(in the rows, 128 means zero)
One turn moves each row of this set onto another row. After a few examples, where does it send each row asked below?
q540: [132 148 133 133 109 105 124 135 132 133 172  93 101 109 101 129 170 122
 114 139 149 110 169 132 147 149 114 145 106 138 125 144 142 127 139 148
 131 150 120 128  74 131 129 124 130]
q593: [124 162 141 160 142 144 137 118 120 106 141 120 103  70 119 135 154 117
  96 144 140 121 135 112 108 162 128 138 115 119 127 126 133 109 151 157
 141 147 125 114  92 132 148 104 127]
q461: [129 167 174 133 132  95 142 128 103 119 175 127 142 106 124 101 132 115
 124 128 180 120 122 113 132 111 142  98 155 132  98 147 157 116 128 116
 114 140 134 147 134 133 118 101 143]
q757: [147 115 141 127 131 118  90 150 145 155 136 135 117 120 156  79 114 127
 103 125 126 164 131 110 118 176  95 115 106 119 145 122 127 104 113 124
 135 154 129 140 122 112 132 165 105]
q676: [146 111 134 121 114 132  86 144 140 139 132 129 116 112 149  75 118 132
 105 140 120 170 134 111 130 169  96 118 100 112 141 127 131  99 111 122
 149 146 134 151 117 123 127 159 102]
q203: [113 109 141 110 113  92 125 124 122 122 159  92 127 120 104 123 131 145
 130 120 132 125 135 104 102 108 114 144  92 173 145 155 111  95 148 164
 132 118 134 114 111 139 144 131 127]
q305: [124 132 154 111 119 105 126 108 162 133 156 118 128 143  92 104 188  91
 122 151 118 132 151 125 117 166 154  96  98 127 128 148 144 101 142 138
 151 132 126 151 110 111 144 153 114]
q307: [103 108 118 111 140 134 136 118 121 113 170 114 133 103 117 138 146 114
 136 144 131 131 121 103  77 144 149 122  88 133 129 172 122  91 147 159
 145 149 134 133 130 119 171 131 130]
q574: [149 121 137 129 118 124  86 150 152 145 129 124 111 122 162  88 111 130
  99 122 123 173 126 102 122 168  99 108 100 118 130 137 140  93 108 118
 141 146 136 135 122 115 138 164 108]
q760: [128 167 180 129 125 105 138 127 111 122 177 120 135 106 127 108 135 122
 130 141 189 126 123  95 126 110 142 107 153 128 113 147 168 126 133 139
 112 137 130 155 140 129 128  94 137]
q661: [123 107 154 138 128 125  86 155 137 134 129 125 138  85  78  78 141 119
 120 109 121 163 148 119 124 123 110 126 136 105 138 136 151  92  99 110
 122 157 135 135 132 116 146 142 149]
q823: [130 124 128 139 127 128 145 112 135 104 151 114  99 140 138 124 122 148
 146 161 157 133 117  69 145 124 142 102 135 116 116 131 137 146 150 126
 121 136 128 159  93 143 102 125 128]
q586: [109 111 102  97 169  94 117 122 153 119  90 115 123 131 101 171 141 121
 140 123 126 115 150 115 125 119 143 129 143 110 141 139 112 120 128 133
 143 117 124 115 130 119 131 126 155]
q402: [138 131 118 143 130 123 146 119 136 110 158 126  94 134 151 121 116 147
 149 148 159 134 114  81 159 131 131  87 129 114 118 126 131 128 148 127
 122 134 133 162  94 151 107 133 126]
q314: [123 111 152 143 136 114  96 156 135 135 120 120 128  94  74  78 146 111
 118  99 113 159 146 112 122 118 123 113 133 106 128 146 154  95  96 103
 139 154 126 130 139 119 138 139 156]
q869: [115 113 156 134 119 122  93 152 128 139 122 128 131  82  73  72 146 114
 124 109 117 161 148 122 127 127 108 110 135  99 138 141 149  99 105 114
 142 144 136 136 137 124 147 127 148]
q278: [134 154 133  76 167  83 104 118 132 134 116 135 145 138 163 156 118 109
  98 132 152 109 141 134 118 152 126 144 135 125 134 146 127 108 122 147
 130 115 118 116 148 119 151 135 123]
q954: [134 153 138  85 157  77 103 124 122 139 127 134 154 133 171 159 120 115
 100 114 166 121 143 129 118 149 132 145 131 136 126 152 128 105 128 146
 135 121 130 119 150 106 149 135 123]
q81: [145 107 134 132 126 135  84 154 147 139 132 132 121 114 143  86 116 135
  98 135 123 174 131 102 125 170  87 115 105 108 140 138 139 100 107 125
 127 150 144 137 117 122 137 160 114]
q198: [137 135 128 133 131 134 150 121 142  98 150 114 101 132 145 124 108 135
 141 146 156 137 111  79 157 132 145  89 130 117 110 134 133 133 138 121
 128 134 143 150  90 151  97 134 128]
q380: [117 110 154 137 141 130  92 160 148 138 121 129 121  94  69  76 143 106
 130  95 118 160 149 116 120 126 119 116 137 102 134 134 144 105  98 121
 136 144 134 132 136 119 139 132 155]
q292: [124 146 183 138 124 103 129  98 151 117 115 124 121 120  97  97 156 119
 101 133 110 140 131 106 104 141 133 111 112 145 147 110 128  88 155 150
 148  97 132 118 112 135 134 135 110]
q287: [134 126 125 131 136 126 153 118 151 102 160 120 106 138 130 119 114 139
 141 158 168 137 111  71 155 123 142  84 136 121 113 135 146 128 147 125
 127 136 134 152 101 149 107 120 129]
q491: [136 167 169 131 133  98 140 117 120 111 178 128 141 117 121  95 120 124
 134 138 189 116 120  95 127 107 137 101 149 134 108 143 160 116 136 120
 112 139 127 153 137 134 130 100 136]
q889: [144 142 139  75 166  76 109 120 118 136 127 125 154 132 165 142 125 119
 106 123 162 118 144 133 113 153 142 144 137 138 129 144 132 103 120 158
 128 124 114 122 157 106 146 127 125]
q558: [109 113 109  85 172 101 120 119 153 116  96 120 127 132 106 173 136 108
 126 125 130 121 150 126 146 121 153 140 152 111 136 135 124 115 127 136
 140 120 117 115 127 129 136 135 151]
q501: [113 104 100  98 169 105 119 117 148 112  94 113 121 141 118 165 134 122
 148 115 127 125 141 114 138 122 150 131 145 107 134 137 126 121 131 148
 141 108 126 114 118 122 136 132 163]
q854: [115 109 107 101 171 107 119 122 143 108  90 117 126 136 108 175 132 115
 136 109 130 127 152 106 141 120 158 141 139 112 134 148 123 120 126 133
 149 123 124 118 122 127 128 143 157]
q144: [137 166 172 131 137 103 141 131 107 116 176 132 131  99 112 100 136 125
 136 126 184 125 133 106 135 109 147 102 151 126 102 146 157 112 125 133
 111 138 127 160 146 141 124  95 137]
q241: [138 151 133  74 162  80 105 128 140 138 124 123 143 126 167 155 126 114
 105 135 160 118 142 133 106 146 131 145 125 134 143 143 123  99 121 154
 142 122 123 124 157 105 138 129 116]

q954 turns into q574
q292 turns into q593
Now these:
q287 turns into q558
q241 turns into q676
q144 turns into q889

One turn moves each row of this set onto another row. After a few examples, where does it send each row asked below?
q466: [120 135 138 137 180 109 135 129 126 132 176 114 108 122 110 120 133 141
 114 143 103 108 134 107 159 143 163 127 125  98 151 168 114]
q782: [119 119 114 139 180 131 162 118 127  92 167  96 136 118 137  99 140 112
 138 163 125 132 109 100 103 124  54 115 142 111 119 129 106]
q47: [ 98 151 140 138 153  95 152 135 135 118 172  98 123 110 154 137 167 159
 148 161  96  94  96 136  96 154 127 141 145 122 149 141 144]
q88: [138 119 125 131 182 122 178 130 126 102 151 119 128 120 110 117 167 134
 124 154 105 107 132 113 108 119  46 133 126 146 167 110 109]
q709: [132 130 130 123 136 119 138 143 128 114 189 119 119 122 135 128 170 130
 129 166 109 100 115 136 117 106 167 138 144 133 160 106 114]
q168: [133 166 111 133 152 116  97  78 133 126 146  97 111 122 134 130  95 118
 126 134 110 107 119 141  96 121 107 126 126 104 180  91 113]
q171: [110 143 111 109 171  88 149 112 121 128 155 126 122 125 136 152 120 135
 106 134 104  91 109 115 118 174 151 108 114 107 157 142 103]
q182: [137 100 139 130 148 123 160  76 125 128 108 101 109 135 149 125 155 123
 133 170 104 107 123 138 113 134 105 127 100 106 142 162 143]
q264: [115 103 148 166 175 145 119 104 121 107 166 104 112 166 136 113 139 135
 137 135 117 102 123 114 124 146  69 119 159 170 149 142 125]
q18: [127 115 114 107 132 105 117  85 111 104 161 126  79  83 154 101 126 101
 120 162 118 117 123 128 118 122 130 109 118 121 144 128 114]
q280: [138 131 107 147 160 112  85 118 115 123 196  89  93 119 117 125 119 162
 149 131 131  93 124 114 121 114 100 160 151 118 178 148 146]
q386: [112 103 123 117 187  82 141 100 140 137 159 112 137 133 133 136 161 135
 144 145  88  87 104 106 143 139 162 151 109 103 155 145 114]
q185: [122 146 141 118 150 147 139 120 123 119 170 106 147 127 160 132 135 155
 107 177  92 112 122 130 105 144 146 130 115 108 121 130 157]
q587: [116 104 131 140 161 115 105 106 124 106 168  99 111 129 136 132 116 125
 128 119 110 105 126 120 126 134  70 128 139 192 149  97 121]
q313: [159 128 106 140 146 109 128  92 106 118 175  99 137 116  98 165 123 142
 131 135 135 120 105 107 118 103  75 118 141 103 174 153 122]
q311: [113 102 158 169 172 140 110  83 130 116 134 110 122 143 139 132 130 110
 139 139  90 118 118 108 118 120  81 125 140 159 135  97 118]
q644: [138 135 118 142 194 131 106  68 133 139 143 109 120 174 148 134 146 147
 160 149 104  84 116 122  87 110 102 155 133 113 173 148 147]
q538: [140 151 130 128 194 104 106 111 123 117 150 119 119 135 153 118 142 129
 143 133 108 111 121 101 108  72  79 135 116 117 173 188 122]
q847: [129 103 107 139 200 138 131 121 110  74 160 131 133  98 125 118 149 143
 120 162  89 124 113  88 103  99  80 119 131 140 136 111 120]
q271: [131 102 116 139 155  97 139  88 111  93 168 120  81  97 110 117 170 167
 134 164 105 102 119 131 122 138 119 123 140 142 173 176 150]
q532: [138 157 117 116 171 108 113  52 118  99 174 117 141 122 137 112 144 134
 143 151  80 112 124 120 118 134  74 131 117  98 202 117 106]

q538 turns into q532
q644 turns into q168
q782 turns into q847
Now these:
q18 turns into q271
q264 turns into q311
q386 turns into q171
q709 turns into q47

One turn moves each row of this set onto another row. After a few examples, where does it send each row asked below?
q411: [105 162 144 127 164 153 141 153 173 101 112  93 201 180 152 126]
q863: [154 127 113 148 149 129 133 150 154 122 142  92 190 150 121 136]
q796: [107 152 135 115 111 121 173 111 138 103 111 122 184 137 160  71]
q334: [181 170 106 109 137 130 171 127 137 111 106 112 189 151 127  97]
q40: [105 130 112 121 114 122 129 147 178 146 138 122 174 137 171 121]
q131: [ 97 169 144 103 145 108 164 142 145  98  89  97 209 154 150 134]
q882: [109 173 123 107 102 152 164 134 120 118 127 119 175 152 162  83]
q555: [ 94 117 130 133 109 125 138 147 154 129 150  99 173 138 164 103]
q489: [161 177 106 111 130 130 195 131 142 106 108 119 202 153 128 118]
q180: [142 166 151 109 125 128 141 134 142 136 125 153 204 141 154 128]
q884: [125 143  67 125 121 123 182 143 178 116 122  89 172 148 144 112]
q949: [171 120 120 122 136 124 141 149 173 103 135 100 187 164 121 131]
q325: [ 98 170 110 115 172 101 165 133 159 109  84  93 189 150 143 118]
q327: [139 147  79 132 131 149 177 141 171 104 132  87 159 149 152 101]
q693: [108 122 134 117 113 132 143 152 173 126 153 117 157 139 170 116]
q39: [169 161 116 130 149 128 169 113 140  95 104 115 200 147 120 103]
q616: [ 90 140  91 116 173 140 139 142 157 138 112  98 210 160 141 117]
q6: [137 134 168 113 124 112 135 124 132 122 136 131 205 147 147 119]
q454: [124 143  78 152 135 139 170 137 161 106 117  84 168 141 134  87]
q222: [113 168 129 121 156 140 139 156 150  99  93 100 223 164 139 140]
q632: [109 133 134 114 111 110 140 141 171 104 147 106 156 162 168 127]
q814: [131 168  88 140 123 144 164 150 156  94 136  86 160 171 143 110]
q964: [116 161 132 115 123 140 169 126 131 129 124 118 166 130 170  66]
q712: [139 126 148  84 130 123 139 114 141 139 113 134 182 129 141 116]
q534: [161 121 110 116 152 117 140 130 176 114 122 102 166 148 125 144]
q13: [121 166 121 103 107 130 165 118 144 112 121 122 171 146 179  71]
q20: [ 95 146 127 106 152 160 158 145 148 126 125  75 216 179 156 112]
q359: [105 144 158 102 153 120 169 148 170  99 101  85 200 170 134 134]
q717: [132 150  87 139 139 152 179 151 152 115 147  86 164 159 138  92]
q188: [109 128 136 125 116 128 136 154 167 114 164 119 168 167 161 102]
q247: [154 131 164  98 122 111 131 124 155 116 110 129 189 135 153 106]
q623: [101 142 126  87 160 115 166 130 149 145  89  78 198 156 134  94]
q17: [149 145 159  92 119 114 137 137 137 132 128 142 188 143 142 110]
q911: [101 161 112 112 171 147 139 135 153 147 102  88 201 166 150  87]
q330: [175 153 113 114 144 135 174 122 141 116  93  98 184 129 131  95]
q201: [109 159 142 107 173 108 148 138 174 120  77  98 184 155 129 108]
q978: [ 88 137 124 102 146 147 137 152 144 125 116 104 229 165 149 131]
q471: [168 126 114 123 143 132 147 159 165 124 137 105 175 146 114 141]
q414: [161 163 101 109 145 157 162 124 127 128  99 117 186 138 119 100]
q100: [161 130 104 119 135 136 154 150 158 142 134 102 201 141 131 155]
q810: [106 177 115 113 108 115 169 126 162 110 112 140 174 146 167  84]
q79: [ 72 142 105  99 162 107 163 129 151 134 107  96 194 152 151 109]

q247 turns into q330
q489 turns into q810
Now these:
q555 turns into q863
q712 turns into q414
q616 turns into q978
q334 turns into q13
q623 turns into q911

